Some points, one per row:
array([-25,  60,  11,  20,  18, -10,  26,   5,  -8,  39, -48,   2])
array([  11,   68,   24,   10,    5,  -11, -114,    8,   11,   66,  -46,  -77])
array([-42, -38, -30, -16, -10,   9,  26,  18,  13, -24,  41, -17])
array([-33,  20,  -3, -29, -36,  62, -92, -31, -21,  10, -37, -64])
array([-14, -24, -31, -19,  21,  62,  30,  43,  25, -52,  27,  22])
array([ -2, -27,  -8,   7,  28,  -2,  29,  -4,  21, -31,  11,  -4])
array([ 31, -97,  14,  28, -23,  28,  -9,  -3,  23, -96,  50,  20])
array([-25,  -6, -31, -19, -29,  16,  67,  20, -19, -46,  14,  26])
array([ 37,  28,  48,   9,  11,   8,  -9, -17,  12,   9,   2, -29])
array([ 71, -11,  19,  -4,  16, -30, -35, -29,  22,  53, -52, -33])
array([ 13,  39, -19,   2,  -1, -50,  89,   3,  17,  -6,  39,  41])
array([ -7,   8,  36,  15,   7,   9, -86, -11,  18,   6,   1, -37])
array([ 19,  12,  55,  23,   6,  -9, -75,  -2,  52,  90, -21, -52])
array([-33,  31,  17, -36,   3,  11, -33, -12, -43,  26,  -6, -43])
array([-12,  10, -38,  18,   9, -32,  16,  19,   0, -18,  11,   5])
array([-11,   3, -32, -28, -16,   7,  63,  17, -41, -36, -24,  47])
array([  8, -10, -31,   9, -15, -26,  56, -11,  -5, -49,  11,  44])
array([-53, -12, -50, -40,  -3,  42,  39,  23, -20, -69,  28,  28])
array([ 12,  -3, -16,   2,  26,  14, -33,  -7,  19, -14,   3,  -6])
array([ 36, -27,  -2,  38,   5,  13,  -5, -22,  22,  52,  20, -55])
19 more points follow, each with its number after it:
array([  8, -39,  14,  11,  15,   0,   1, -21,  53, -30,  50,  20]) 0
array([ -5,   4,  -5, -44,  17,  29, -51,  10,   3, -47, -12,  -9]) 1
array([ 23, -69,  20, -23, -20,  85, -49,   6, -15, -41,  42,  31]) 2
array([-13,  24,  -8,  12, -13, -51,  41,  -5, -36,  66, -44,  54]) 3
array([-32, -36, -79, -30, -13,   3,  45,  -2,   5, -26,  14,   5]) 4
array([  9, -52,  32,  14, -44,   9, -24,  -2,  49, -14, -28,  -8]) 5
array([  0,  42,  33,   9,  -6,  -3, -11, -37, -59,  19, -41, -41]) 6
array([  50,   36,   71,   17,    1,   11, -104,  -43,  -12,   33,  -42,  -64]) 7
array([-54,  47,  -3,  -7, -31, -41, -26,   9, -20,  56, -19,   9]) 8
array([ 47, -33,  22,  41,   7,  13, -28,  -5,  27,  38,   1, -47]) 9
array([  6, -28,  47,  30,  28,  -2, -78, -32,  42,  22, -33, -75]) 10
array([-57,  38, -71, -31,   0,  32,  99,  50, -44, -37,  27,  91]) 11
array([ 28, -18, -42,   1,  47,  -2,  74,   6,   7, -15,  28,  46]) 12
array([-48,  -8, -49, -14,   8,  33,  52,  23, -26, -39,  46,  68]) 13
array([ -14,    8,   48,  -40,   12,    8, -106,  -24,   25,   22,    2,  -37]) 14
array([-45,  24,  18,   1,  11,   1,  39,  36,  14, -37,  -3,  29]) 15
array([  9, -35,   4, -25, -10, -12, -22,  -1,  29,   1,   9,  23]) 16
array([ 41, -21,  -8,  33,  15, -27,  41,  -4,  27,  -5,   3,  24]) 17
array([  7, -40,  17,  50,  36,  16, -41,  -9, -19,  24, -39, -52]) 18
Which of these numbered points is nearest to each point below, looking only along the 3 directions in which the first points spread most? Its number follows each.
array([  1,   0, -74, -12, -12, -13, 120,   6, -23, -36,  27,  78]) > 11
array([-20, -25,   9, -24,  16,  37,  46,  31,  -7, -35,  -2,  -1]) > 4
array([ -9,  14,   8, -15, -34,  -8,   9,   7, -38,  20,  13,   6]) > 15
array([-17, -32,   4,  13, -14,  16,  56,  14, -20, -79,  33,  41]) > 4
array([  4, -27, -40, -13, -20,   4,  63,  50,  12, -59,  15,  50]) > 4
array([ -2,  62,  11,  23, -18, -35, -62,   5, -18,  73, -33,   9]) > 6
array([ -7, -16,  -8,  -6,   7, -14,  33,  32,  -3, -25,  10,  22]) > 15
array([ 14, -63,   2,  -1, -23,  50, -23, -17,   4, -90,  50, -17]) > 2
array([ 34, -18, -36, -25,  45, -15,   3, -27,  46,  35,  22,  -1]) > 16
array([ 44,   3,  33,  -9,   3, -24,   0, -39,  20,   1,   1,  26]) > 16
